In the data rows, the value 128 means zero.
Here are some points:
[ 92  57  75  36  25  64 100 255 194 187 252 176 110  68  77  41]
[105  84  96  57  67 111 119 248 206 161 175 118  99  76  89  70]
[158 134 124  94 118  90 116  89 122 135 122 150 159 170 161 166]
[171 183 153 186 163 168  75  51 172 235 219 176 119  83  78  79]
[108  80 103  89  81  70  98 210 183 162 146 101  99  84  90  69]
[ 88  19  73   8   2 100 123 255 233 255 206 111  74  82  61  36]
[151 184 164 213 182 157  92  76 122 107 153 163 166 171 158 152]
[116  91 109  81 110  90 143 197 175 131 141 114 111  86  98  78]
[111 111 104  82  94 102 175 159 176 157 163 127 113  79  94  90]
[105  78  99  76 104 143 154 132 178 134 128  82  89  77  85  38]
[107  89  96  73  70  94 116 230 159 175 168 126 108  74  93  59]
[123 127 124 108 110  98 150 177 150 143 153 129 130  97 111 100]
[106  94  98  93  59 103 158 216 171 193 197 176 124  95  94  70]
[ 99  70  85  54  56  45 106 255  82 127 126 199 176 196 164 141]
[104  70  90  42  57  79 127 229 152 162 219 232 170 111 109  83]
[103  94  97  91  82  94 154 171 199 194 180 113  93  79  84  62]
[122 120 121 113 112  99 153 186 159 137 166 145 137  98 114  92]
[113 100 109  69  81  95 156 217 185 159 158 122 111  75  97  97]
[121 131 121  98 104  95 139 181 118  99 124 139 156 143 147 157]
[130 160 149 158 175 126 141 114 142 128 146 157 153 113 125 118]
[102  78  94  58 101 141 170 155  83  79  82  81 114 208 183 224]
[106  85 102  67  80 108 149 207 199 146 127 102  93  84  88  65]
[119 142 142 174 172 181 137 111 162 138 128 102 104  85  99  83]
[122 122 120  93 119  91 140 165 151 117 106 104 116  92 108  93]
[109  97  99  64  63 113 156 221 188 154 160 123 104  79  89  75]
[114 110 117  96 126 121 160 138 104 129 142 169 167 150 143 121]
[ 99  64  83  48  53  66 166 255 171 183 250 215 139  93  93  54]
[114  99 111  90 115 147 171 149 102  90  78 103 130 166 164 199]
[138 170 154 168 160 140 130 101 123  98 134 155 159 139 143 142]
[118 117 117 104 120 137 164 133 145 116 158 177 162 125 131 123]
[115 114 118  92 117 132 158 146 174 145 163 130 117  88 101  79]
[112  98 107  83  87  99 164 187 107 113 117 148 160 176 166 179]
[107 131 142 215 179 252 119  91  61 109  92  99 123 230 203 254]
[112 102 122 145 138 170 141 113 127 145 168 201 165 124 125 124]
[105  85  93  82  86  86 165 214 130 158 212 212 167 108 118  96]
[ 97  94 113 124 145 185 124  88 121 188 173 233 194 182 156 159]
[110  94 106 102  94 131 178 154 112 126  92 131 154 183 176 180]
[159 138 123  96 100  93 108  58 108 107  95 106 134 187 170 202]
[108 126 133 127 150 186 121  89  79 124 117 135 154 196 187 200]
[ 95  48  74  24  44 139 169 211  78 130  93 134 167 244 205 248]
[169 150 138 129 113 122  95  69 131 138 207 200 157 105 114  87]
[183 124 115 111  39 103  70  45  84  73  46  43  60 124 112 118]
[158 184 154 160 136 126 116  71 111  94 107 157 165 170 164 162]
[171 169 161 228 124 139  61  61 105 145 202 222 175 125 124 102]
[145 178 154 175 166 125 121  99 127 132 160 170 154 115 122 112]
[147 190 159 190 171 156 107  88 112 105 100 112 139 183 174 209]
[114 105 110 104 114 135 163 145 142 140 176 186 158 117 120 108]
[152 166 142 148 136 103 129 107 136  95 105 101 126 140 144 168]
[122 173 177 233 240 255  48  42  76 129  41  54  59 132 124 158]
[101  84 111  82 143 169 143  97 177 219 225 221 155 104  96  86]
[132 147 160 201 197 175  87  70  92  97  86  84 117 176 169 191]
[146 170 149 166 152 123 137 115 122 122 133 146 157 138 144 139]
[156 145 129 136  92  96 124 107 122 114  89  95 115 147 146 170]
[123 155 158 180 165 195 121  47 122 122 160 195 178 155 140 100]
[ 89  60  84  31  25 177 153 152  79  83  84  96 120 249 205 255]
[151 168 150 170 142 116 120 100 122 114  87  98 123 144 145 163]
[147 178 167 215 168 154 102  88  93 102  67  79  99 123 120 129]
[145 141 128 117 123 107 128 111 124 116  95  97 121 112 127 133]
[117 112 119 111 129 140 161 111 130 134 173 179 158 120 127 113]
[189 156 147 177 122 145  47  51  82  50  42  51  89 219 183 247]
[126 146 137 150 157 131 146 116 128  94  96 105 129 132 143 164]
[176 182 157 185 138 137  68  28  70  71  55  69  78 124 124 153]
[130 166 160 223 176 213 112  78 102 118  77  87 114 160 156 196]
[145 170 149 154 157 105 133 113 134 106  98  94 120 100 119 117]
[135 183 165 217 193 204  96  88  96  90  83  74 103 144 146 170]
[ 98 107 131 192 159 249 115  48   9 112  49  45  52  83  80  67]
[127 154 143 162 166 140 144 111 126  97  99  99 123 109 126 133]
[154 153 140 138 119 110 128 104 126 104  98 105 130 147 154 170]
[144 174 152 165 151 126 134 105 129 118  94  97 117 110 127 135]
[125 140 138 151 161 137 144 119 131 100  99 124 145 149 153 162]
[149 159 137 139 139 111 132 116 133 102  99  95 120 106 122 135]
[120 157 145 181 186 216 120  77  59 106  45  68  97 138 133 142]
[121 133 124 101 122  83 167 160 124 106  97  94 116 106 121 127]
[136 179 159 191 179 173 115  89  92  99  89  91 114 146 145 173]
[143 180 163 242 170 157 102 104 104 114  90  71  94 147 144 158]
[120 106 115 107 123  82 153 183 122 103  89  97 124 142 145 156]
[129 181 167 225 188 207  88 100  37 114  75  64  77 108 105 103]
[169 124 116  88  81  72  89  56 108 114  79 102 130 210 188 241]
[ 95  69  90  83 116 144 142 142 106  81  52  42  64 135 122 160]
[106  85 101 105  92 120 184 199 160 173 200 143 109  91  87  62]
[109  91 108  87 104 115 165 153  91  78  92 101 130 200 178 209]
[122 124 126 123 140 106 155 129 111 113 105 126 147 149 153 166]
[116 142 153 187 179 220 110  96  99 145  88  75  92 129 138 129]
[160 129 131 137 101  99 115  83 133 186 180 182 147 104 111  93]
[109 151 142 192 193 255  92  66  87  80  48  69  90 178 162 229]
[127 159 151 183 177 163 126 102 122 124 159 169 163 133 136 143]
[116 100 114  84  98  79 147 221 172 130 116  99 108  81 102  90]
[113  99 107  77  87  96 141 210 174 147 146 115 105  85  94  75]
[135 170 153 175 171 137 127 110 117 120 117 147 160 133 144 145]
[127 161 156 205 205 214 101  80 179 166 185 138 104  88  95  79]
[ 96  49  95  49  88 127 148 154 220 188 237 203 122  87  81  24]
[118 120 132 135 158 145 142 108 175 133 127 106 103  89  99  74]
[131 168 152 180 184 156 122 108 166 158 145 120 120  91 106  96]
[121 121 120 109 118  95 162 171 171 144 153 132 129  96 108 104]
[149 206 182 255 197 188  40  75 195 135 125  73  66  68  74  17]
[114 106 107  90 102 116 158 171 181 128  95  93 103  80  98  75]
[113 113 133 182 177 192 114  77 167 164 137 105  94  77  86  57]
[119 119 118  99 119 111 168 147 153 136 107  95 108  88 103  84]
[145 171 165 193 187 179  93  79 193 147 106  91  95  74  89  71]
[111 106 111  90 107 132 168 135 170 179 170 130 109  84  96  85]
[103  85  94  57  50  87 156 205 116 111 180 209 176 169 140 113]
[121 121 120 114 121 104 159 174 131  99  89  97 124 129 138 151]
[168 187 163 193 122 168  67  62 104 100  89  84 117 206 183 239]
[ 97  93 111 104 131 237 126  91  84 103  62  59  80 151 143 146]
[120 122 123 108 130 116 158 132 110  96  87  99 125 141 146 165]
[126 152 163 184 180 221 101  79  85  89  60  66  83  98 100 112]
[157 177 151 139 144 116 105  93 103 113 139 177 167 141 144 148]
[116 103 114  85  99  99 168 159 125 122 149 173 163 134 139 132]
[102  64  93  63  43  61 105 239 181 172 183 131  96  82  86  49]
[129 186 156 206 198 191 102  67 164 181 221 186 137  91 101  79]
[110  99 104  73 107  88 162 192 117  98  72  85 103 129 130 152]
[116 105 113  99  94  94 146 204  99 106 109 143 156 167 159 168]
[102  69  92  74  76 120 165 199 114  51  75  61  80  93  99  97]
[119 131 129 134 151 129 151 114 124 128  94  92 117 122 127 142]
[165 167 151 165 131 142  97  68 104 123  77  74  94 108 111 118]
[ 86  36  78  14  19  41 121 255  93 164 225 255 192 144 133 113]
[106 107 119 113 132 173 128 102  82  84  58  66  83  92 100  79]
[105  64  90  49  70  60 141 239  70 122  70  99 128 206 181 234]
[169 151 139 170  98  87  85 104  92  97  52  78  93 135 128 144]
[103  87  88  40  47  91 159 236 162 139 195 217 160 125 119 125]
[119 108 114  97 103  95 165 185 158 165 172 151 138  95 109 102]
[101  67  87  72  47  91  91 247 210 225 212 149 104  72  80  59]
[120 117 117 102 106  90 144 178 166 139 141 121 121  95 106 100]
[111  99 103  81  63  76 117 215 118 136 185 197 160 122 118 123]
[107  78 103  60  85 117 156 202  75  96  58 100 127 199 179 204]
[109  78  96  62  71  80 111 219  90 109  58  67  84 110 114 139]
[106  89 100  77  82  49 143 249 132 153 195 207 162 114 114  74]
[102  81 105  98 110 136 151 113 129 171 215 227 164 117 109  53]
Here are 24 more points, each followed by its number:
[101  61  85  25  53  84  99 213  83 146 135 203 181 186 163 156] 0
[119 117 114  90 106  89 137 192 138 112 135 165 162 141 138 131] 1
[122 126 119 113 114  91 162 183 125 100 103  97 118  98 113 102] 2
[113  98 120  93 131 120 160 117  87  91  72  79  94 101 102  89] 3
[136 177 153 192 171 143 122  96 113 103  82  88 113  99 111 110] 4
[162 195 177 237 186 176  43  30  51  79  62  66  92 224 191 223] 5
[152 126 124  99  82 104 101 117  95  97  86  77  95 103 109  93] 6
[ 97  85 125 107 150 233 128  59 208 221 243 186 105  76  77  89] 7
[132 165 149 167 163 148 134 117 136 132 150 159 156 118 130 120] 8
[128 153 153 179 188 150 123 108 114 111  96 105 128 162 162 188] 9
[116 113 117  82 100  74 135 180 123  92 111 134 152 159 158 159] 10
[126 146 141 157 161 152 144 116 132 102  96  94 119 116 131 142] 11
[134 173 164 204 175 145 118  86 100 102  79  76  96  92 103  99] 12
[ 94  38  84  63  35 108 149 252  98 120  37  52  65  89  95  98] 13
[145 176 154 170 164 127 129 105 109 104  96  88 110  98 111 105] 14
[134 173 153 173 171 132 131 112 136  91 102  94 116 102 118 128] 15
[121 159 160 212 185 222  91  91  95 116  95  67  81  98  92  76] 16
[169 189 161 207 156 122  48  19  90 139 174 213 193 189 155 149] 17
[161 190 161 172 156 122 102  48  72 134  74  76  88  87  98 108] 18
[110  85 106  52  70  79 153 210  91 107  94 120 142 198 176 211] 19
[117 108 118  98 122  81 166 158 118 112  80  90 110 111 121 134] 20
[ 97  66  83  70  80 159 160 175 173 206 235 199 131  86  91  70] 21
[116 127 143 150 172 180 131 104 121  98  71  81  99 110 113 118] 22
[100  53  89  70  39  72  96 254 194 178 147  96  84  75  78  35] 23
Which of these numbered points is nearest to each point below, ignoring the direction in which the first points spread most? Its number follows each.
[153 170 145 169 136 102 127  98 113  86  89  90 115 102 116 106] > 14
[ 99  56 102  55  89 162 150 135 189 171 159 110  81  66  80  78] > 22
[139 167 163 209 174 170 107  68 104 106  72  74  97  93 105  93] > 12
[169 203 182 255 161 189  45  61  67 146 162 228 194 206 178 198] > 17
[122 155 150 193 187 198 109 101 103 136  97 109 138 192 181 222] > 9
[ 95  42  73  24  35 104 124 255  76 159 187 229 193 158 143 140] > 0
[ 95  57  86  34  66 133 170 167  80  85  78  82 120 224 201 234] > 19
[ 93  70  80  50  43  61 130 255  34 140  42  40  56 102  81  48] > 13
[175  96 103  25  57 103  65  50  82 143 109 192 179 247 196 190] > 0
[ 91  32  74  38  50  34 112 255  50 100  55  77  94 218 181 240] > 19
[165 228 177 223 159 180  53  58  92 164 222 249 188 135 142 108] > 17
[102  75  90  81  47  71 112 250 150 168 126  87  86  76  81  43] > 23
[104  58  93  64  63  67 117 255 176 153 128  80  85  74  83  56] > 23
[113 137 143 214 174 239 101  56  88 145  60  58  72  86  95  75] > 16
[ 92 104 116  83 178 238 131  24 181 225 235 209 125  80  76  60] > 7
[159 125 108 125  65  75 100  90  79  75  80  63  88  90 104  78] > 6
[148 162 147 160 139 112 133 109 122 101  93  94 117 100 115 115] > 14
[103  77 125 148 160 233 126  60 198 255 255 209 126  90  81  43] > 7
[101 100 133 170 198 247 113  76 255 201 182 112  78  74  65  40] > 7
[173 184 156 188 127 100  81  59 105 131 209 226 167 135 118  93] > 17
[ 98  54  90  67  69 118 159 141  63  96  64  49  73 102  90  90] > 3
[120 107 117  90 112  97 148 197 113 104 113 110 136 157 158 179] > 10
[117 119 116  93 109  98 166 179 119 115  96 106 129 157 159 185] > 10
[147 172 155 183 164 137 117  96 117 111 156 170 169 140 138 123] > 8
[111 102 105  85 103 109 157 175 125 131  88  83 105 132 136 159] > 20
[120 122 117  96 107  84 148 195 122 113 106 105 134 148 152 178] > 10
[161 128 121 103  88  98  99  85  83  89  82  69  88 118 108 112] > 6
[110  97 111  96  97 102 172 143 109 111  82  76 104 142 144 182] > 20
[117 137 134 138 143 161 135  96 110 111  85  85 103 110 114 105] > 22
[170 168 176 238 158 215  49  92  95 117  58  61  85 212 166 191] > 5
[143 193 178 255 190 166  79  53  63 110  72  55  72 104 102  75] > 12
[181 143 146 122 126 131  65  40  73 130  73  77 108 213 184 232] > 5
[154 174 152 169 146 131 115  87  98  92  92  83 101 106 116 119] > 14
[171 127 130  98  91 117  90  53 104 111  67  66  84 141 132 142] > 6
[116 117 114  97 110  87 161 168 116  93  96 102 127 151 155 175] > 10
[149 181 176 255 212 172  77  73  71 116  59  53  72 133 109 135] > 12
[156 184 187 229 193 174  62  41  92 124 184 236 192 182 141 114] > 17
[107  82  95  54  79  72 157 225  77  97  97 125 147 202 182 205] > 19
[107  99  96  91  88 120 172 164  82 115  65  68  88  85  93  95] > 3
[166 190 162 228 166 138  64  52 114 103 167 201 180 184 164 186] > 17
[106  78  93  47  92 113 161 197 183 148 127  91  84  81  83  68] > 22
[109  72  97  54  64  76 149 197  93 132  71  75  85 103 104  87] > 3
[ 89  26  71  50  31  36 108 255 143 212 255 255 156 123  97  46] > 5
[123 123 120 111 128  85 152 181 157 130 145 131 132  96 111 103] > 15
[180 205 171 216 137 120  62  68  86 137  63 108 133 242 216 255] > 5
[161 128 130 104 100 101 103  90  88  97  69  79  96  96 112 113] > 6
[ 93  56  68   7  31  98 123 250  88 168 161 217 196 212 177 184] > 0
[127 147 143 145 166 142 139 115 122  97  95  98 122 123 134 144] > 11
[152 171 149 153 137 131 105  95 107  97  90  85 106  97 106 103] > 14
[124 169 161 227 214 245  93  41  76  78  59  63  91 210 178 227] > 9
[ 98  47  84  33  40  72 112 255 124 124 199 241 185 155 140 156] > 0
[130 188 167 198 178 226  86  75 186 172 134  93  92  80  86  53] > 16
[125 170 178 255 215 255  60  38  52 154  38  39  62 147 123 113] > 16
[143 179 194 255 223 239  73  33 190 213 232 171 106  81  75  42] > 7
[ 96  56  84  71  31 116 160 214  58 113  55  52  77 139 137 147] > 13
[134 169 163 199 182 129 114  82 114 113  79  83  98  93 104  90] > 12
[100  89  92  44 103 161 172 138 153 221 226 194 121  78  91  38] > 21
[146 173 155 183 173 143 112 104 101  88  85  83 103 113 119 124] > 14
[120 115 115  92 121  92 153 180 120 131  90  96 120 134 139 160] > 20
[159 121 124 102  88 104 107  91  91 117  79  73 100 107 111 118] > 6
[113 111 111  98  89 113 153 168 121 102  94 125 149 174 163 189] > 10
[159 175 155 167 144 134 114  66  92 109  79  81  98 120 121 131] > 14
[145 175 155 191 165 140 109 103 127 124  87  98 123 161 158 189] > 9
[137 178 164 181 181 176 107  76 123 125 146 182 164 140 143 143] > 8
[144 183 183 240 240 208  84  40 190 189 243 182 113  78  84  61] > 7
[188 160 125 140  90  55  41  77  78 132 175 223 195 215 175 176] > 17
[184 134 115 100  71  88  58  19 217 178 255 239 142 100  93  92] > 17
[104  83 105  92  91 143 172 130  80  76  62  68  85 127 116 134] > 3
[141 186 167 238 194 232  89  63  97  82  46  62  73 104  94  89] > 16
[172 196 159 178 114 133  83  79 138 153 174 211 180 172 147 121] > 17
[128 201 182 255 168 195  94  46 161 166 127  60  62  72  65  65] > 16
[147 114 113  94  97  86  96  96 101 117  70  72  92  99 104 109] > 6
[188 174 151 169 128 134  52  57  63  98  62  88 108 255 215 243] > 5
[135 166 159 166 170 144 126 107 128 113 141 164 164 138 137 130] > 8
[148 204 167 179 175 144  98  76  86 132  71  66  92 131 129 132] > 14
[116 104 111  95  99  88 141 201 113 113 155 178 167 132 133 130] > 1
[129 153 145 165 171 155 143 121 127 104  96 101 125 123 140 153] > 11
[151 123 120  90  89  70  98  85 102  94  67 107 127 181 170 197] > 10
[178 184 162 207 124 193  61  23  70 147  68  51  66  93  94  87] > 18
[122 124 120  99 118  91 159 184 120  95  99  96 116  98 114 107] > 2
[143 137 129 122 130  96 134 109 131 108 101  95 119  96 116 116] > 14
[140 191 179 229 224 182  61  31  87 118 140 207 186 224 180 181] > 17
[169 182 174 183 158 189  71  65  87 109  64  62  83 183 158 221] > 5
[148 143 132 122 130  97 132 115 155 146 137 115 121  94 111 103] > 14
[120 117 120 100 109  97 153 188 151 115 119  98 117  89 108 106] > 2
[121 147 145 205 190 170 110  88 163 158 149 107 101  90  91  77] > 16
[157 191 166 210 148 149  83  76 104 100  65  60  82 108 101 114] > 12
[161 207 173 219 180 215  57  62 176 255 255 210 120  83  76  32] > 7
[163 121 110  86  60  98  69  32 131 193 237 219 155 109 100  83] > 17
[130 159 157 207 180 215 107  93 101 135  69  75  89 100 104 111] > 16
[134 167 152 165 170 130 136 110 120  96  98  97 120 108 121 129] > 15
[123 128 124 108 115  80 146 186 161 122 162 147 141 101 115 104] > 15
[123 140 144 157 167 169 129 113 112 100  83  94 116 125 135 142] > 11
[160 111 111 103  75 108  79  70 204 180 164  97  84  70  83  91] > 18
[149 170 165 189 157 153  98  74 101 100  82  78  89 102 111 109] > 12
[125 147 136 151 163 141 141 101 119  93 100 100 125 129 139 156] > 11
[158 206 182 229 210 213  34  27 201 190 221 163  99  90  69  43] > 7
[119 123 119 103 115  94 165 177 115  94  98 112 138 150 157 180] > 10
[130 159 149 161 178 130 144 114 163 129 136 116 122  92 110 103] > 15
[109  87 105  66  88 116 157 184 169 152 116  91  96  94  93  59] > 22
[111 155 156 179 255 255  87  64 158 172 255 234 159 131  99  74] > 7
[106  81  90  69  83 166 152 180 110  91  57  68  87 113 121 138] > 13
[ 94  65 115 126 144 230 128  98 172 219 255 241 144 105  91  22] > 7
[156 200 158 185 165 142  99  61 200 160 131  93  92  78  88  46] > 12
[108  95 108  75 135 155 158 105 164 182 215 175 123  84  96  74] > 21
[ 92  41  74   4  59 102 145 255  49  80  77  92 116 247 204 255] > 19
[116 103 109  69 119 101 155 217 189 155 162 128 121  91 102 100] > 11
[113 118 136 140 169 188 108 119 187 185 144 109  98  80  90  76] > 16
[115 118 110 101 105 101 165 177 110 118  93 112 138 171 163 177] > 10
[105  87  96  73  64  82 143 248 102 107  67  74  91 115 116 119] > 13
[100  47  93  50  41 129 149 228  90 114 125 207 189 194 168 143] > 0
[ 94  39  87  21  48 102 181 222 214 185 147 101  87  88  74  38] > 22
[160  79  93  79  30 115  33  42  64 159 127 181 178 234 198 182] > 0
[123 148 150 186 186 162 117  80 119 121 135 178 168 141 141 127] > 8
[152 183 169 209 147 166  90  97 169 159 112  88  89  77  87  81] > 12
[133 162 156 179 181 145 125 109 125 116  85  90 110  99 112 110] > 4
[152 142 130 125 108  88 122  95 165 157 167 143 129  95 107  85] > 14
[133 169 155 182 175 139 125 100 117  94  92  91 112 123 128 141] > 15
[149 177 154 166 156 127 121 105 121 121  85  88 109 111 117 108] > 14
[157 162 140 146 117 110 117 102 112 110 124 149 161 153 150 161] > 1
[122 137 136 153 152 148 148 117 136 134 154 170 159 121 126 115] > 8
[162  73  88  63  21  53  77  44  83 111 128 181 169 237 191 189] > 0
[135 165 152 168 172 140 133 118 159 133 133 118 125  91 110 103] > 15
[ 98  52  86  70  28  87  99 255 155 173 118  77  72  77  81  75] > 23
[145 134 123 110 102  82 123 106 144 132 120  95 112  90 104 101] > 14
[166 178 160 211 155 131  86  74 106 109  53  66  81 117 115 104] > 12
[134 153 163 187 198 165 113  89 169 158 116  94  98  78  92  82] > 12
[ 99  51  84  53  45  74 122 255  89 119  76  64  86 139 136 172] > 13
[162 198 182 208 201 150  55  66 101 131  23  45  61  94  92  48] > 12
[103  89  89  21  76  91 165 199 114 122  81 109 135 208 188 210] > 19
[154 111 100  64  38  60  50  43  62 100  52  57  72 106  94  98] > 6
[155 198 175 229 208 146  80  74 107 164 178 210 186 176 151 141] > 17
[164 125 128 116 110  95  92  74  97 102  75  74  97 102 113 117] > 6
[128 160 158 202 184 158 119 117  99 120 111 117 141 186 170 197] > 9
[117 124 131 141 154 147 140 104 169 154 147 117 110  82  98  88] > 4
[112  99 106  89  75  84 167 209 161 145 110 101 100  86  94  65] > 2
[116 111 109  81  93  86 138 175 129 133 158 181 166 127 132 115] > 1
[104  96 107  88 109 145 157 148 152 169 135  73  85  78  84  85] > 22
[147 112 113 102  88  88  97  78  98  94  86  78  98  95 103 111] > 6
[137 189 172 229 199 195  95  66  65 104  66  85 104 179 162 207] > 9
[119 119 114 104 117  89 138 186 154 115 104  95 111  89 104  87] > 2
[175 157 148 185 116  88  84  58  85  99  77  66  88 173 156 195] > 5
[113  95 113 117 140 155 156 138 125 113  81  75  99 109 118 117] > 22
[ 98  53  86  59  52  62 115 255 170 162 109  67  67  76  72  42] > 23
[167 123 126 120  82  91  89  57 147 157 213 204 154 111 114 107] > 17
[137 170 156 193 174 140 130 105 122  99  96  95 117 123 131 141] > 15
[111  84 100  77  82  87 147 234 169 172 178 142 122  93  99  77] > 11
[149 184 169 189 159 160  98  77 168 146 143 105  99  77  90  67] > 12
[106  55  94  78  81  86 159 255  77  77  95 148 161 210 179 220] > 19
[165  84  91  94  44  51  41  30  43  94  53  44  57 139 136 141] > 6
[100  59  90  87 100 135 166 136 110 108  85  59  82 133 133 139] > 3
[ 94  71  93  60 104 202 142  79  52  86 108 174 172 242 204 218] > 0
[168 188 162 201 159 149  77  83 130 138 205 227 173 134 123 100] > 17
[105 116 118 119 142 195 131 102 167 176 103  78  83  78  79  60] > 16
[164 123 132 125  90  93  94  99 103 100  85  74  94 109 123 140] > 6
[115 159 159 173 212 218  91  79 208 211 197 136  99  88  83  46] > 7
[166 192 163 183 179 132  86  49  80 114  69  85 109 195 174 212] > 5
[103 114 136 197 215 255  71  71 152 197 255 255 180 139 117 103] > 7
[164 165 155 174 141 116 104  77  90 102  67  72  89 112 110  98] > 18
[ 95  50  82  24  46  75  98 255 214 201 186 106  82  76  71  53] > 23
[ 94  32  75  34  15 107 147 255  41 103  73  97 123 248 197 241] > 19
[155 108 116  95  90  78  95  67  86  77  87  78  91  93 106  85] > 6
[103 139 134 200 202 255  70  84 212 222 150  94  67  66  65   9] > 16
[102  62  90  47  52  63 121 255 197 177 151 105  83  72  84  66] > 23
[120 124 118 101 106  92 150 191 149 123 114 101 116  88 107  89] > 2
[148 170 149 160 147 102 131 112 113  86  92  95 118 105 122 125] > 14
[125 130 125 105 131  86 145 174 157 141 159 144 139  97 115 105] > 15
[177 108 103  87 102  90  31  87  40 101  48  55  59 113 101  87] > 6
[129 179 152 169 183 171 134 100 122  93  86  84 110  94 111 105] > 4
[141 173 162 187 163 162 109 104 182 152 126 103 103  87  99  89] > 4
[118 114 120  97 108 103 173 162 112  96  92  90 108  95 109 103] > 2
[ 95  52  91  28  25  60 160 241 182 166  94  67  72  70  79  80] > 13
[157 179 159 204 154 119  96  83 115 164 203 202 164 128 122 115] > 17
[107 124 139 140 169 240 123  78 190 128 250 227 155 111  99  87] > 7
[123 131 124 102 125  85 162 146 120 109  97 101 125 127 138 155] > 20
[104  92 106 136 135 179 129 107 197 167 193 125  82  70  75  46] > 16
[169 168 157 170 128 141  91  62 112 114  51  90 118 201 184 217] > 5
[109 100 110  77  89 132 161 161 173 130 113  89  97  92  97  77] > 22
[114 107 109  68  89  84 138 198 139 118 133 156 163 162 155 164] > 10
[108  92  95  58  82  84 144 215 132 150 169 207 174 142 138 115] > 1
[132 173 153 180 178 144 125 100 140 139 167 163 150 106 114 114] > 8
[156 191 179 240 185 205  81  33  62 131  84 130 148 255 214 239] > 5
[129 159 148 172 189 159 133 106 138 143 169 172 147 111 116 101] > 8
[102  72  91  38  74 119 168 226 139 145 109  84  81  82  80  46] > 3
[150 196 169 231 212 188  77  95 103 107  75  65  87 126 119 141] > 4
[119 112 116  97 101  99 161 172 165 152 157 130 123  93 108  98] > 11
[133 170 151 164 169 124 134 110 125 103 101  97 121  98 112 116] > 15
[ 98  63  93  97  72  86 153 213  64 106  65  76  98 187 173 218] > 19
[102  56  84  52  52  62 119 229  87 106  88 125 144 217 193 237] > 19
[101  74 101  68  73 135 181 199  93 102  76  79 101 178 162 227] > 19
[106  77  93  81  78  56 103 235 156 154 122  91  95  75  87  64] > 23
[149 179 172 245 181 153  74  86 121 169 188 214 181 154 139 101] > 17
[144 166 150 160 165 130 130 113 140 131 162 159 150 108 118 120] > 8
[ 87  60  69  27  33 113 139 255 234 218 170  74  68  63  66   3] > 23
[123 123 122 104 131  91 166 150 124  91  94 101 125 128 139 148] > 20
[ 99  63  96  95 119 123 149 139 170 174 125  83  68  74  74  52] > 22
[119 150 142 189 177 168 130 106 161 168 131 101 106  81  97  86] > 16
[155 194 175 222 184 185  90  53 120 155 176 218 184 161 141 140] > 17
[109 108 120 143 157 187 141  96 154 180 203 162 122  94  93  73] > 21
[122 149 143 171 166 172 143 111 130 129 161 173 166 131 131 104] > 8
[103  75  89  73  54  65 107 219  50 122 173 208 175 168 150 127] > 0
[178 134 136 139  66 102  84  73  91  96  82  78  99 173 160 203] > 5
[135 167 154 179 164 150 132 105 129 104 139 153 161 134 137 145] > 8
[166 127 119 111  97  94  97  54  80 119  60  70  85 118 121 127] > 6
[108  83 105  65  88 133 176 155 104  94  86 104 132 194 178 230] > 19
[ 99  67  92  64 104 130 141 173 166 188 221 185 129  85  89  69] > 21
[107  94  97  85 102 111 160 154  91  95  75  95 120 198 178 215] > 19
[119 122 121  94 120 104 163 166 135 117 100  97 120 125 137 150] > 20
[150 189 160 189 153 143 112  90 138 116 157 187 173 148 139 116] > 8
[107 108 135 166 178 171 101  77 111 154 235 238 179 140 121  99] > 17
[126 168 149 180 206 175 115  91 110 106 102 129 147 188 172 205] > 9
[118 105 115  90 113  86 147 209 167 134 120  96 107  89 103  84] > 2
[100  62  86  73  43  57 114 232 160 146 104  74  77  79  74  38] > 23
[106  75 107 101 115 158 158 101 188 190 187 127 106  85  86  83] > 21
[ 99  50  96  61  48  61 127 247 147 219 245 212 138 107  97  72] > 5
[ 88  64  90  51 103 146 158 147 151 219 255 255 161 120  91  86] > 21
[149 124 121 114 101  83 114 101 119 100  86  96 123 154 154 178] > 10
[181 110 121 110  66  90  50  81  42 116  60  59  66  92  82 124] > 6
[118 115 115  78 106  86 145 198 147 131 104  93 110  87 103  87] > 2
[118 124 121  74 131 115 158 128 122  96 105 121 144 169 164 167] > 10
[ 94  76  80  18  50 130 167 247 147 210 249 211 126  87  77  63] > 21
[109  95 103  62  87  89 139 217 141 127 188 191 166 134 129 112] > 1
[163 193 154 171 128 168  91  74 125 121 197 201 174 138 133 129] > 17
[130 154 147 159 170 143 140 100 147 121 110 103 121  90 110  90] > 4
[128 152 152 157 175 147 138 111 153 136 118  97 110  90 104  87] > 4
[181 158 132 158  88 120  59  63  54  63  61  73  94 204 181 247] > 5
[162 176 157 177 140 146  89  66 125 162 201 204 165 117 112  97] > 17
[123 140 141 155 163 155 140 114 129 120 147 161 154 118 126 117] > 8
[128 179 174 175 219 178  74  66  61 144 133 195 184 192 174 178] > 17
